In the data rows, 128 means zero.
Some points, each followed by its number:
110 76 36 88 86 50 73 102 41 88 49 28 154 239 169 87 194 135 179 155 151 161 158 164 0
109 78 32 86 90 56 79 99 47 90 46 35 160 240 176 89 185 133 173 161 145 156 159 160 1
111 81 32 86 90 61 80 96 57 90 45 37 163 236 184 86 180 135 164 167 140 155 160 155 2
118 87 31 83 92 77 87 76 84 88 43 43 167 232 203 74 154 154 139 176 138 145 163 149 3
119 88 36 84 92 88 92 71 90 89 41 50 171 232 210 71 146 158 132 173 140 138 161 146 4
111 86 42 91 97 86 95 78 87 90 35 50 173 238 206 73 149 153 137 171 133 138 158 146 5
110 82 43 91 100 84 97 85 82 92 35 54 176 239 200 79 155 145 143 170 130 140 157 147 6
132 140 144 154 149 137 131 129 122 101 94 106 143 162 112 74 98 121 97 101 102 132 136 139 7
162 136 129 144 155 145 146 151 158 166 146 107 82 84 97 97 129 122 123 122 110 112 87 111 8
114 83 37 84 93 80 90 79 86 88 26 60 171 230 198 95 156 147 145 175 142 145 160 149 9
101 73 60 94 102 95 100 94 85 104 67 102 180 212 166 126 170 133 160 167 144 143 148 146 10
112 103 95 112 121 124 110 106 125 120 103 135 172 176 157 118 139 143 128 144 134 129 137 133 11
155 137 128 135 149 147 142 145 164 167 139 115 86 83 105 107 127 131 125 129 121 114 94 109 12
71 69 54 51 59 73 77 94 125 130 106 96 89 97 133 160 185 197 203 205 208 194 180 162 13
111 104 100 107 121 131 115 100 114 119 99 134 173 184 153 115 131 131 139 139 130 124 133 137 14
162 137 126 125 153 150 133 143 155 160 155 127 79 86 103 114 115 126 132 118 125 122 85 116 15
121 103 52 32 80 96 54 70 88 77 53 92 144 212 197 146 107 153 169 155 185 173 146 142 16
109 97 94 96 116 120 111 104 118 128 125 144 161 165 143 145 147 138 151 150 144 137 131 134 17
124 106 63 23 77 74 74 68 78 57 76 99 136 204 190 161 112 151 174 165 176 192 148 131 18
124 106 64 21 71 69 74 70 76 52 81 98 130 196 186 162 120 152 176 170 179 193 150 130 19
123 105 66 19 67 63 75 69 71 46 85 97 126 189 181 162 129 152 179 173 182 193 156 131 20
128 141 135 100 109 110 115 117 120 127 152 141 124 143 164 162 113 85 104 127 142 144 129 127 21
90 72 81 69 82 91 97 107 114 120 151 138 118 121 147 173 175 178 194 174 169 180 155 132 22
130 146 149 138 123 139 141 121 89 92 60 77 129 168 124 98 108 128 116 113 125 137 153 133 23
94 95 87 80 99 105 108 121 126 131 163 162 110 115 152 160 172 173 182 164 159 158 148 124 24
118 105 86 36 32 63 78 96 68 83 105 117 137 151 177 175 171 156 188 177 182 181 164 126 25
117 107 92 28 25 57 79 98 71 93 100 119 140 141 171 186 172 164 180 185 176 183 159 132 26
113 110 92 26 25 52 83 98 82 103 103 123 139 133 164 192 175 174 179 188 176 182 155 136 27
117 101 55 47 67 91 69 67 94 87 42 92 156 190 200 136 137 159 160 172 178 159 154 143 28
102 78 67 76 80 82 93 99 77 105 85 113 169 190 160 151 178 141 170 170 158 157 151 145 29
163 143 152 139 120 111 123 133 129 90 75 90 83 121 167 151 130 171 121 145 147 125 152 114 30
144 149 156 130 145 153 137 135 124 150 154 142 124 85 77 125 115 95 122 123 97 101 119 132 31
118 119 102 55 51 73 101 107 77 88 102 141 166 171 188 195 139 125 150 165 155 164 150 126 32
165 157 133 145 149 150 141 147 142 150 162 143 91 69 91 120 109 107 118 108 118 101 102 117 33
124 117 100 56 52 74 97 109 69 73 89 137 169 179 196 193 125 114 153 164 152 166 151 124 34
119 118 132 124 122 128 136 118 115 126 127 153 169 152 133 123 130 114 131 131 111 121 131 130 35
168 154 129 145 151 151 138 146 142 143 157 139 91 72 95 114 106 106 123 106 119 103 104 114 36
133 105 84 52 69 77 87 101 80 40 72 119 166 194 204 168 112 118 172 151 159 174 157 110 37
130 145 136 76 79 98 114 130 82 56 104 139 157 170 193 185 116 94 118 150 163 136 119 126 38
143 150 154 149 138 138 141 141 149 158 169 150 116 114 131 141 107 85 102 102 116 119 113 113 39
153 159 185 175 168 166 175 138 143 158 145 132 105 69 60 58 98 97 107 91 82 103 111 130 40
167 154 161 162 173 167 169 180 191 200 193 131 55 34 64 109 125 120 122 111 104 101 71 91 41
New points follow, each followed by the number of its nearest point above, looking only along the 6 directions in which the numbered points spread most.
160 160 164 161 165 165 171 186 198 205 187 125 57 32 60 111 129 122 124 112 108 99 78 74 -> 41
164 153 163 177 138 141 133 140 147 104 95 90 67 93 137 123 132 164 112 142 135 102 135 133 -> 30
121 106 76 64 95 89 91 97 96 71 101 124 161 207 194 162 111 141 159 140 155 176 139 119 -> 37
149 167 196 190 178 141 142 152 168 126 144 130 106 77 53 78 87 97 67 57 93 130 123 128 -> 40
174 157 165 166 177 169 170 180 190 197 188 126 49 27 59 102 118 116 115 106 101 99 66 90 -> 41
114 118 129 137 141 142 126 132 140 135 139 161 168 160 132 115 130 132 116 117 116 118 125 126 -> 35
175 174 146 176 183 178 157 163 170 182 190 143 61 28 55 94 105 105 108 92 106 75 86 113 -> 41
141 151 181 177 165 170 173 120 131 144 137 140 138 97 69 59 94 89 109 91 63 99 122 142 -> 40
181 157 164 166 178 170 168 177 188 195 190 127 47 26 58 99 117 112 112 102 99 100 59 98 -> 41
166 166 166 167 167 168 172 186 197 200 180 120 52 26 52 106 125 118 119 107 108 97 76 77 -> 41
135 151 152 163 156 137 121 146 133 117 99 128 164 153 150 125 61 105 97 62 92 147 127 111 -> 7
98 71 69 98 107 101 106 97 88 110 81 116 184 207 158 132 173 130 161 164 142 139 144 144 -> 10
95 98 96 107 131 131 126 137 155 159 190 184 99 94 136 149 168 175 173 151 146 140 130 123 -> 24
146 160 187 181 162 180 170 119 131 140 138 135 128 82 49 63 81 82 110 87 63 99 123 145 -> 40
134 153 163 155 133 149 147 127 103 115 85 102 139 163 121 99 102 105 91 102 111 123 139 131 -> 7
135 120 145 156 152 154 143 134 121 126 103 114 147 154 114 105 127 125 135 124 102 94 129 133 -> 7
112 119 125 131 136 135 138 136 132 124 146 145 156 131 121 155 134 145 143 139 135 107 112 138 -> 35
116 120 133 142 144 142 127 134 140 135 139 161 167 160 128 112 125 130 113 111 114 119 125 127 -> 35
115 123 130 128 131 132 123 126 134 141 147 161 161 153 144 137 130 112 107 123 127 121 126 125 -> 35
149 157 169 177 171 168 166 135 142 157 152 146 120 79 67 71 100 98 105 92 77 89 114 131 -> 40
143 190 181 144 144 136 131 151 106 79 85 86 99 112 143 138 137 158 93 124 145 143 104 127 -> 30
121 112 110 134 139 140 135 120 127 138 127 141 154 147 123 113 139 120 133 133 119 107 121 130 -> 35
146 163 182 181 162 187 160 128 133 151 152 138 121 74 35 81 82 77 115 88 60 92 118 141 -> 40
184 169 174 190 136 136 128 145 151 81 68 62 31 81 154 119 128 182 101 148 146 101 141 133 -> 30
111 112 133 141 142 146 145 117 124 136 125 155 179 168 127 98 133 119 123 125 100 106 126 134 -> 35
113 95 64 93 95 89 102 93 95 104 65 83 169 215 192 108 151 140 141 162 134 142 152 139 -> 10
145 157 186 180 164 176 173 115 125 136 131 133 134 92 58 54 83 82 112 86 66 101 125 147 -> 40
174 159 165 166 176 169 171 180 190 197 190 126 50 28 57 103 119 115 114 107 99 99 67 90 -> 41
166 177 147 174 182 178 161 162 171 182 190 143 65 30 56 98 106 108 107 97 108 68 90 111 -> 41
83 98 99 101 110 108 109 127 136 141 156 150 105 104 143 157 153 173 172 151 150 163 160 124 -> 24
55 66 68 62 61 73 91 119 142 160 155 115 69 60 112 178 208 211 221 209 209 199 184 152 -> 13
101 89 102 117 123 128 125 114 126 149 144 160 172 154 126 147 168 134 149 151 135 125 130 133 -> 17
132 162 160 132 124 123 130 133 133 159 175 156 127 125 158 168 106 49 65 105 134 120 118 117 -> 39
155 161 167 162 163 164 175 191 202 207 181 120 55 29 58 112 131 124 124 112 111 102 78 67 -> 41
193 149 171 171 153 127 129 149 160 104 51 57 30 90 154 126 143 201 112 153 144 101 157 107 -> 30
55 61 63 57 56 68 88 114 140 156 147 109 65 57 105 178 208 212 224 217 216 204 186 159 -> 13
188 157 166 167 181 171 168 174 184 192 189 129 45 25 56 95 113 109 111 99 96 98 55 105 -> 41
191 158 163 173 184 174 163 169 179 185 189 135 48 26 54 91 110 106 110 95 96 94 62 111 -> 41
113 150 131 124 103 104 132 146 143 86 104 118 102 120 169 167 142 167 152 166 169 120 123 143 -> 30
147 161 193 181 166 166 177 122 126 142 127 132 124 83 59 39 88 87 101 84 74 103 128 144 -> 40
189 164 167 188 133 135 128 148 158 91 60 58 32 80 154 120 138 192 108 158 148 97 142 134 -> 30
89 76 103 104 108 118 118 120 133 151 168 154 128 107 123 157 170 167 178 158 143 155 143 135 -> 24
147 156 189 180 166 171 176 118 129 142 135 136 129 86 59 53 87 87 107 87 67 100 122 144 -> 40
84 91 90 97 120 121 119 131 149 154 186 181 100 96 140 156 174 182 181 161 151 150 142 125 -> 24
113 96 65 93 96 90 103 93 97 106 66 84 169 213 191 108 152 139 139 162 134 141 151 139 -> 10
107 94 82 89 110 116 95 98 127 118 115 148 173 169 171 151 152 153 143 154 157 144 137 132 -> 17
137 130 128 89 73 92 101 109 110 133 157 161 155 155 182 200 151 80 91 134 151 139 121 114 -> 21
171 175 169 185 126 137 132 145 144 65 80 81 62 98 166 133 123 170 110 145 148 104 122 148 -> 30
156 164 144 159 109 119 135 153 148 77 66 98 103 129 183 156 125 169 136 159 150 98 119 146 -> 30
145 164 177 177 165 192 155 138 135 159 161 141 119 70 31 92 91 74 117 93 67 84 116 135 -> 40
130 148 147 121 105 114 126 129 110 106 137 151 152 165 180 172 102 78 101 119 135 127 127 120 -> 21
130 146 141 72 67 97 117 128 81 70 126 152 159 170 193 196 128 64 98 150 168 131 110 127 -> 38
112 105 109 103 96 104 116 121 116 134 148 150 163 160 159 173 144 132 145 137 140 147 139 120 -> 17
129 112 130 143 136 138 138 127 133 134 117 136 152 147 133 129 144 138 139 139 118 106 130 130 -> 35
110 106 130 149 151 161 142 129 109 137 139 143 189 166 86 116 122 106 140 116 98 90 115 142 -> 35
182 166 176 186 143 133 134 141 145 81 73 72 44 98 158 125 114 174 96 135 143 103 147 120 -> 30
77 83 88 92 112 115 112 125 142 148 179 174 105 99 144 159 177 188 187 166 153 157 149 129 -> 24
131 132 142 132 132 128 123 136 127 106 123 143 152 152 125 117 109 118 114 105 113 138 133 125 -> 35
185 169 150 177 185 179 158 165 171 179 187 140 53 26 53 89 104 102 109 88 103 83 77 113 -> 41
149 129 121 84 53 88 110 111 77 95 143 154 157 169 190 197 147 79 76 151 169 150 118 103 -> 38
83 100 100 100 97 105 116 130 142 150 166 141 97 101 142 173 159 167 174 165 165 159 160 121 -> 24
112 105 127 140 155 157 139 131 119 140 153 149 184 151 78 132 123 122 139 122 106 93 113 139 -> 35
115 174 155 105 105 104 136 143 104 47 105 136 140 157 190 180 110 110 112 146 164 109 102 140 -> 38
133 150 148 160 154 140 120 145 132 110 94 125 168 160 157 126 59 110 102 59 94 147 125 112 -> 7
140 121 118 99 83 104 118 114 92 116 153 157 162 155 161 183 144 98 92 143 153 139 115 111 -> 21
145 161 189 186 176 143 142 153 169 129 148 137 118 94 63 85 91 104 73 55 90 129 124 127 -> 40
169 169 147 173 178 176 161 168 176 188 192 142 60 32 61 102 112 110 115 97 111 80 84 110 -> 41
93 76 97 117 123 126 128 118 118 152 160 154 171 140 111 165 162 151 162 148 142 131 126 135 -> 17
114 118 131 139 141 145 128 129 133 128 127 156 173 171 135 106 123 130 113 116 111 115 128 129 -> 35
186 154 165 166 181 170 166 173 183 191 192 133 48 29 60 97 115 112 114 100 98 100 58 105 -> 41
131 145 139 99 91 105 112 118 115 137 160 162 150 152 178 193 133 61 84 123 146 130 118 119 -> 21
164 143 151 172 133 136 129 142 147 107 88 85 72 98 139 130 141 177 121 152 142 102 136 135 -> 30
125 203 189 140 148 122 135 154 108 67 99 99 86 104 146 139 136 150 98 129 172 109 104 140 -> 30
128 135 135 122 106 110 125 123 118 125 142 155 158 166 177 173 109 87 113 115 124 138 138 114 -> 21
116 168 155 94 98 105 133 140 96 55 110 140 147 161 191 186 113 98 108 147 165 113 101 137 -> 38
126 152 152 106 106 118 127 140 103 83 126 148 154 161 169 163 118 98 99 131 148 122 110 129 -> 21
138 138 141 114 101 107 110 120 119 133 147 153 153 150 170 180 121 81 88 115 132 139 123 112 -> 21
178 149 156 162 181 169 164 173 182 191 196 143 54 36 67 104 121 115 118 105 102 103 62 106 -> 41
115 95 68 107 109 88 104 104 78 107 72 70 162 206 160 85 162 127 150 150 123 139 150 150 -> 10
134 122 93 60 109 103 98 91 99 90 105 112 126 159 150 143 110 135 153 150 151 158 134 131 -> 17
92 64 84 107 112 110 119 108 105 141 143 143 176 155 123 166 172 156 166 155 150 141 134 140 -> 17
53 57 60 51 50 61 82 109 134 149 140 102 60 53 102 176 209 213 223 219 220 211 190 168 -> 13
176 178 148 178 183 178 160 165 172 183 188 138 57 25 51 93 105 103 107 90 107 75 86 110 -> 41
118 124 138 144 146 145 129 135 140 132 137 160 167 161 126 110 122 129 109 108 111 119 126 128 -> 35
104 95 98 110 122 125 115 110 133 134 134 159 172 161 142 145 159 145 139 152 142 131 131 131 -> 17
99 107 101 108 115 120 123 140 156 172 180 137 69 60 104 151 167 171 176 160 159 147 144 119 -> 24
169 137 157 160 148 131 132 139 150 112 71 83 72 113 148 121 142 179 117 148 134 103 149 114 -> 30
108 103 126 139 140 146 146 117 123 149 143 158 177 152 112 121 145 115 140 130 106 108 122 135 -> 35
